In the rows, 128 means zero.
Each named move below is a turn or a mirror, shown by a few rows before and after it. Which moves, in which order, take the first row of each later pair to the second? The first pair is answered.
k766:
[151 128 135 149 116 114 144 133 158 176 108  90 109 161  85 128 156 146
 130 116 120 108] -> [154 126 137 145 108 112 148 148 163 164 110  98 101 182  94 113 132 138
 124 131 121 110]
[135 159 107 117 102 138 140 129 126 119 141 107 142 154 119  95  97 167
 112 161  98 127] -> [131 150  93 108 120 137 135 109 109 134 142  94 154 127  91 127 137 177
 118 145 111 113]
[152 100 135 108  71  97 114 154  99 146 124 144 116 178 133 150 118 159
 166 147 115 180] -> [151  98 123 100  82  89 118 149  85 159 120 134 127 164 120 164 144 166
 168 136 125 175]
k668:
[156 139 144 118 149 165 134 122 159 141 103 132 114 134 140 149 162 100
 127 170 160 148] -> [163 136 127 121 124 120 129 139 173 154  99 120 139 145  98 153 175 141
 125 155 150 166]
[137 136 173 138 121 139 122 128 163  96 169 150 135 152 114 103 147 142
 109 120 162 163] -> [143 140 172 136 132 153 121 112 159 103 168 149 133 148 115 108 152 132
 108 123 167 158]
[145 120 155 108 123 138 176 154 165 140 133 157  97 152 160  84  86 107
 116 146 136 121] -> [162 115 144  93 149 155 185 120 156 183 123 139  96 105 143 122 153 111
 114 134 158 114]
[136 138 118 124 119 108 137 135 126 121 134 135 128 140 126 122 122 135
 129 128 121 132] -> [132 134 127 123 126 130 138 126 126 120 135 134 118 131 142 117 124 109
 123 130 129 128]
k162:
[127 112 146 127 149 143 146 126 140 145 110 128 107 139 141 133 127 104
 124 137 163 145] -> [123 107 144 122 152 142 136 121 127 144 108 129 114 129 134 136 132 110
 126 136 167 136]
[116 127 125 131 107 131 134 143 126 109 137 133 132 146 140 107 100 122
 123 127 120 126] -> [126 130 133 132 109 134 144 142 137 119 137 141 125 145 150 103 100 115
 117 130 117 126]
[149 127 131 145 120  96 123 124 146 163 102 126 122 134  93 130 154 166
 124 114 103 142] -> [152 130 136 141 123  98 120 124 147 168 103 128 122 132  95 133 155 166
 121 110 102 137]
Pairs:
(2 to 3 moves a pair)
[ 94 134 126  96 100 113 111 164 117  37 172 124 128 214 138  58  34 126
 110 156  86 130] -> [ 63 116 130  78 149 164  90 105  45  33 174 120 134 146 158 102  62 103
 126 159 140  94]
k766 then k668 then k668
[149 124 119 135 104 114 128 175 174 125 140 152 143 194 143  89  89 114
 121 148 105 156] -> [125 105 111 102 175 165 117  92  91 143 147 122 151  92 129 165 176 100
 129 135 166 116]
k668 then k766 then k162
[183 136 131 119 154 155 157 106 149 167 130 126  86 101 157 177 180 105
 112 127 153 124] -> [125 135 139 140  99 102 117 171 137  84 130 147 132 171 171  94  47 114
 129 148 109 138]
k162 then k668 then k668
[135 146 139 132 116 120 141 152 175 132 136 140 102 167 139 100 102 150
 114 122 102 128] -> [110 143 149 126 136 158 139 132 131 117 139 151  98 141 176  94  84 120
 122 127 125 115]
k766 then k668 then k668
[115 118 101 142 110  76 129 130 137 139 127 112 164 137  77 138 133 173
 114 116  98 146] -> [127 114 106 128 147 120 142 103 127 165 129 109 144  96  86 170 177 147
 118 117 130 132]
k668 then k668 then k668
[148 113 134 138  99 112  74 122 106 103 154 129 123 170 131  82 109 142
 137 134 136 162] -> [164 123 141 128 128 159  90  95 112 132 156 133  80 141 165  97 141 106
 131 147 160 155]
k162 then k668
[ 93 112 117 131 143 121 102 117  73 126 125 108 159  93 103 159 138 143
 136 123 150 128] -> [113 120 151 130 148 179 129 120  96 121 129 144 114 114 172 129 102  84
 128 147 152 120]
k766 then k668 then k766
[170 161 123 160 161 157 102 114  88 167 141  89 136  37 117 140 187 100
 128 116 167  82] -> [164 169 117 189  82  73  90 202 138 130 134 101 166 132  87  72  85 142
 131 120  99 116]
k668 then k766
[ 74 136 132 108 118  87  91 150 122  84 125 120 168 148 132 104  51 148
 139 143 106 138] -> [ 88 126 115  99 121  62  79 136 118 115 119  99 187 131  91 146 109 174
 140 118 104 141]
k668 then k668 then k668
[129 119 141 121 156 160 135  95 126 155 129 128 114  95 120 161 164 124
 124 130 143 112] -> [108 113 122 136 117  98 101 128 119 120 122 120 164 123  81 137 123 164
 137 117 120 126]
k162 then k668
[119 115 113 161 109  79 101 138 111 117 120 113 174 125  73 175 149 177
 125 119 109 140] -> [ 78 123 139 164 120 109  83 141  84  74 129 113 181 130 118 147  91 146
 135 141 117 124]
k668 then k766 then k668
